In the rows, zero is written as 128.
Each path below is one point turned by a fixed rotation once a step. After each direction that follows a path, write how fast that rotation turns it, in degrees a step (0 if it stays still).
Each turn is a multiple of 5 degrees from 10 to 175, or 0.
Each row of a path follows its step; steps can be skipped.
Rotation 1:
step 2: [129 134 129 114 139 118 126 126 125 126 129 123 125 126 124 136 138 118
 127 126 133 124 133 123 132 122 139 139 124 125 129 131 124 139 139 131
 127 128 117 132 131 127 123 133 136 137 122 125 130]
step 3: [127 135 129 128 124 122 130 133 119 118 124 120 114 131 136 138 134 127
 128 129 131 132 136 130 125 120 121 123 121 127 130 125 128 137 143 122
 124 131 132 127 125 131 118 120 137 135 122 127 136]
step 6: [129 125 124 124 130 122 114 125 121 129 126 127 116 127 135 137 131 127
 144 118 131 132 116 126 127 121 127 131 114 129 134 121 138 128 128 124
 122 132 127 127 127 130 122 121 121 128 132 122 130]
step 10: [138 127 113 123 137 123 131 139 128 135 131 133 129 133 134 124 125 130
 128 127 141 125 136 127 129 120 127 123 125 114 128 118 135 122 125 121
 119 121 120 134 127 125 131 123 123 135 130 126 125]
step 11: [137 128 130 120 128 123 127 142 128 137 125 130 125 127 130 121 128 127
 130 122 128 120 125 122 131 137 141 114 117 123 130 126 123 130 135 122
 121 118 122 126 128 125 124 131 139 134 140 131 129]
step 13: [120 125 120 132 141 134 131 124 126 130 132 123 128 139 127 133 130 134
 131 124 133 119 122 137 126 125 134 125 124 110 124 137 132 129 128 126
 129 121 119 125 136 125 131 128 134 138 121 122 119]
step 19: [121 143 119 124 125 130 134 127 132 127 123 114 127 125 131 130 126 112
 131 126 138 119 131 133 122 119 134 133 123 123 136 123 130 124 136 121
 130 128 126 128 124 130 118 130 119 131 136 125 128]
step 20: [133 128 121 130 129 130 118 132 128 126 121 125 132 125 132 135 134 122
 135 123 124 126 120 128 130 127 128 132 118 126 132 122 118 134 144 120
 140 124 123 124 132 122 115 129 120 133 126 125 140]
step 22: [122 132 119 135 129 123 135 135 128 129 128 123 114 132 126 132 128 121
 129 128 133 118 125 122 136 125 126 126 122 129 125 134 144 124 132 130
 116 120 120 132 124 120 122 121 122 139 130 135 134]
[130 127 126 127 126 125 130 128 126 127 127 128 130 129 128 128 126 128
 128 130 128 130 132 128 133 129 126 127 129 128 128 127 126 128 128 130
 122 129 128 130 126 126 128 125 131 131 126 131 128]  55
[128 132 130 130 129 127 127 128 131 125 128 129 129 129 124 128 131 128
 127 126 126 130 126 129 129 130 130 126 129 129 129 124 129 133 130 126
 125 126 129 128 127 129 130 129 129 129 126 126 130]  80
[126 130 125 131 126 128 129 125 127 128 128 126 127 130 129 133 125 128
 129 124 128 127 130 131 127 125 126 126 128 127 127 127 131 126 126 127
 127 126 130 131 126 131 129 128 128 130 129 128 130]  115
[129 129 130 127 127 128 125 131 132 125 128 128 126 131 129 129 126 127
 128 127 128 127 131 127 125 128 131 126 129 127 127 129 127 130 128 129
 127 130 131 130 128 128 123 127 126 130 131 129 126]  90
[131 133 126 129 130 128 128 128 128 128 126 127 127 129 128 127 126 126
 129 129 129 131 124 129 127 129 128 131 131 128 128 129 126 125 126 128
 124 126 126 129 129 129 128 125 127 126 129 126 125]  80
[130 129 130 128 128 130 128 126 130 128 124 127 126 127 129 129 127 128
 127 127 130 125 127 128 130 127 126 128 127 125 129 130 127 130 130 128
 127 132 128 133 127 129 128 130 131 125 125 126 127]  25
Rotation 2:
step 0: [126 127 126 138 132 142 128 134 126 127 127 134 128 128 116 120 127 128
 126 130 122 115 125 126 121 132 123 130 125 119 118 129 127 141 127 130
 144 116 128 126 132 138 124 121 130 131 130 129 130]
step 1: [120 128 137 133 131 136 131 125 124 130 132 126 125 135 118 120 131 125
 143 134 133 130 124 122 128 124 136 136 132 118 126 134 127 137 132 129
 127 135 121 135 138 131 120 117 125 121 133 120 130]
step 2: [128 118 137 135 124 134 124 136 132 135 125 125 128 127 120 133 124 120
 136 125 135 123 116 130 122 122 132 124 135 134 129 121 131 133 138 131
 133 124 128 135 136 120 111 131 128 123 132 135 126]
step 3: [128 130 135 130 137 132 128 129 124 138 137 130 125 132 133 139 123 131
 136 136 136 128 121 118 123 139 121 118 134 127 133 124 134 133 128 136
 133 129 123 145 130 136 124 135 132 132 126 131 130]
step 5: [120 128 124 140 132 130 128 116 117 135 122 138 129 137 131 131 139 114
 123 123 128 115 126 126 129 137 127 122 123 129 130 121 126 124 133 134
 118 125 122 129 130 128 124 128 133 124 122 134 128]
step 21: [121 133 124 137 118 123 119 142 134 126 118 127 127 136 129 140 139 138
 129 120 133 131 123 130 141 127 126 124 136 135 128 133 125 125 138 129
 132 131 127 121 131 131 123 131 128 124 124 131 126]
step 22: [122 129 118 122 136 122 120 124 126 137 132 123 125 126 130 139 127 137
 129 132 126 134 124 122 138 122 122 120 135 129 133 128 119 131 128 131
 131 134 125 122 129 130 136 119 138 123 121 143 123]
step 26: [128 135 129 131 122 132 122 129 141 122 124 123 139 134 121 122 133 129
 131 126 134 136 130 122 120 130 130 119 133 119 136 132 125 121 126 126
 124 131 128 129 120 132 141 116 129 134 117 123 134]
step 29: [135 124 126 125 127 116 130 128 131 141 118 135 127 132 133 121 127 139
 128 131 139 143 132 129 129 131 124 124 129 125 118 125 134 123 123 129
 130 133 136 126 134 122 135 122 122 124 135 120 136]
[128 129 128 130 131 130 127 129 124 127 129 130 128 128 129 131 127 125
 128 129 125 128 130 129 127 129 128 131 130 130 130 126 127 128 128 126
 126 131 126 127 131 126 128 131 123 132 127 129 128]  10
[128 129 129 127 130 129 127 129 129 128 128 130 130 125 127 130 125 130
 127 129 129 130 130 126 125 128 128 128 127 129 128 128 128 127 126 127
 133 127 128 129 127 132 131 126 127 128 124 132 131]  95
[126 128 128 128 130 128 130 128 128 126 126 131 128 130 127 128 129 126
 128 125 126 130 130 127 126 132 128 127 127 128 125 133 127 130 131 132
 129 128 128 125 126 126 130 130 127 129 124 126 128]  70
[130 127 125 126 128 124 124 127 125 127 126 127 132 128 129 125 127 127
 130 129 128 131 128 130 125 129 129 129 125 126 127 129 126 127 125 128
 128 129 130 128 125 128 125 130 128 130 129 128 127]  20
Rotation 3:
step 7: [120 133 137 135 124 122 124 115 124 120 120 125 125 119 130 142 125 132
 125 125 142 124 126 133 131 133 129 120 118 125 141 122 132 135 134 131
 129 117 131 125 127 129 119 136 134 129 132 125 123]
step 12: [127 125 127 134 138 131 124 125 124 126 131 126 119 134 119 127 137 131
 128 119 125 130 133 150 133 126 122 119 130 130 130 124 130 126 135 145
 131 130 133 131 120 118 125 126 134 117 120 127 125]
step 13: [127 128 137 140 126 124 124 136 116 122 141 124 129 115 116 136 119 132
 126 124 129 136 130 130 132 124 131 120 137 114 128 122 132 132 135 129
 133 124 124 125 124 133 120 129 131 126 120 135 131]
step 15: [125 122 131 140 136 132 143 130 130 124 128 132 127 114 135 126 126 132
 127 119 140 129 121 133 125 120 137 120 131 129 135 116 134 135 126 133
 125 124 125 117 123 130 124 120 135 130 126 120 124]
step 18: [124 128 129 118 125 136 123 124 138 121 132 128 123 125 116 133 123 124
 129 126 132 118 124 133 138 127 127 111 132 124 130 118 137 123 136 125
 124 131 134 124 128 110 121 121 125 127 132 124 129]
step 21: [125 125 123 137 122 136 137 134 135 136 120 127 128 130 122 136 125 139
 128 124 135 139 129 137 133 125 132 125 134 120 127 118 123 131 136 128
 129 136 125 126 127 121 124 124 134 126 108 128 138]
step 22: [121 127 138 136 129 117 125 126 134 122 126 120 135 124 134 136 135 126
 134 117 128 124 134 131 138 133 130 132 131 127 129 130 125 116 137 132
 138 125 126 128 122 135 113 125 136 133 115 122 132]
step 28: [120 136 129 134 113 122 131 121 134 126 143 126 134 121 130 136 129 136
 131 121 144 126 123 134 135 134 130 123 135 129 133 130 135 135 125 134
 134 113 133 123 125 128 125 126 125 125 125 121 127]
step 29: [128 129 127 128 122 124 120 136 130 128 125 149 127 125 129 135 133 130
 131 126 137 135 130 124 134 130 118 123 133 126 129 131 115 129 134 127
 120 122 137 121 125 111 124 127 133 121 119 122 135]
[128 127 132 126 129 129 127 130 130 124 126 126 127 130 128 131 127 127
 129 127 125 126 130 127 131 130 126 127 125 128 129 130 126 127 127 130
 128 127 131 129 126 127 130 125 126 127 130 126 131]  170
[129 127 125 130 129 125 130 129 130 128 129 124 130 132 130 126 127 130
 126 126 128 127 126 129 127 132 127 127 126 131 128 128 128 127 129 127
 127 127 130 126 127 127 129 127 127 133 124 130 130]  65
[130 125 127 129 127 130 127 128 131 128 128 128 131 126 127 129 126 127
 128 130 125 128 130 129 128 128 126 128 134 126 128 127 127 125 131 129
 127 126 131 126 130 129 132 132 129 129 127 129 130]  90
[127 129 127 125 127 129 130 128 127 128 128 126 131 124 131 129 128 130
 126 127 128 127 126 130 132 126 125 126 128 130 128 130 129 126 128 126
 132 128 129 130 129 130 127 128 128 128 129 132 127]  175
[129 129 127 131 127 130 128 124 129 128 127 128 131 129 125 129 129 129
 127 132 126 130 129 131 126 130 125 127 125 129 133 128 128 129 128 124
 128 128 127 130 131 127 127 126 127 127 127 126 127]  160
Rotation 4:
step 0: [131 127 140 135 127 129 130 125 136 117 127 141 113 129 133 124 125 136
 125 132 127 117 125 126 141 137 129 131 120 130 118 129 131 139 128 124
 140 133 140 127 131 132 121 133 124 129 133 133 126]
step 9: [115 125 125 135 117 123 127 119 133 140 129 134 130 129 126 128 132 124
 135 139 128 139 114 129 127 129 131 139 137 122 128 132 127 131 123 135
 130 127 139 120 128 136 127 135 127 122 123 143 122]
step 12: [118 124 124 134 129 137 123 125 129 134 123 142 126 133 133 131 123 127
 126 127 129 127 128 126 131 134 126 142 134 126 135 127 123 130 132 137
 130 129 138 131 150 134 138 139 127 121 123 138 125]
step 17: [115 124 127 128 141 139 124 130 115 141 127 142 131 123 119 125 136 120
 131 134 125 132 137 129 132 132 133 137 137 134 135 129 126 130 132 132
 131 128 133 134 132 121 139 133 133 132 130 125 123]
step 20: [126 118 127 131 135 128 124 132 121 134 126 142 125 123 116 122 130 129
 120 139 116 123 125 131 120 139 139 124 136 132 133 137 125 120 141 121
 121 131 131 132 133 122 127 131 129 125 123 122 131]
step 21: [131 135 135 130 121 127 129 120 129 122 129 143 123 137 119 142 125 129
 131 124 124 143 137 128 120 130 132 126 129 127 127 139 131 126 119 122
 122 131 147 129 126 126 125 125 128 125 121 131 122]
step 24: [125 136 132 121 117 125 127 126 133 125 126 140 119 127 136 133 127 133
 131 131 124 135 142 125 132 130 120 123 135 136 135 136 137 122 131 133
 124 120 138 135 131 137 133 120 123 131 119 128 113]
step 30: [128 129 136 120 125 127 123 127 122 115 130 134 119 120 133 123 136 135
 125 146 126 123 114 133 128 136 127 128 123 127 130 137 130 131 135 128
 138 135 133 125 126 119 125 122 128 127 118 133 115]
step 31: [144 139 113 128 122 123 133 128 131 122 122 132 134 122 130 131 117 131
 132 128 118 125 127 131 121 127 137 126 126 120 130 137 129 132 124 122
 133 116 129 124 126 129 114 116 123 122 123 131 131]
[132 129 127 127 129 130 128 126 128 125 126 126 125 128 128 128 132 129
 128 129 129 129 130 127 128 132 128 124 127 129 129 133 128 130 129 126
 130 124 126 128 126 127 128 127 127 128 126 129 127]  10
[126 128 129 130 129 129 129 128 124 129 127 123 131 127 126 126 127 128
 131 131 128 128 128 130 128 129 126 129 130 131 127 131 129 128 130 126
 130 129 133 124 126 128 125 128 129 128 130 128 129]  35
[128 127 125 126 128 130 127 128 128 130 130 128 129 126 130 128 130 132
 131 128 132 127 129 128 129 126 126 127 130 131 127 128 132 128 127 130
 126 129 127 127 128 129 131 130 130 123 126 127 128]  70
[129 125 128 130 132 127 129 128 129 128 128 127 129 125 126 125 126 128
 128 131 128 129 132 127 130 128 132 128 127 126 130 129 130 126 127 129
 125 127 124 126 128 126 130 127 131 129 130 128 128]  120
[127 130 128 131 127 129 128 126 128 128 126 128 126 127 129 127 129 128
 126 128 127 128 123 129 127 126 129 127 132 127 124 130 130 124 126 128
 126 126 127 125 129 127 128 126 129 130 125 126 129]  65
[126 129 126 128 126 125 126 128 128 129 131 126 127 126 128 129 129 124
 124 125 129 131 130 125 132 127 128 129 128 130 128 131 130 125 126 127
 131 129 128 128 127 130 127 126 127 125 129 128 127]  140
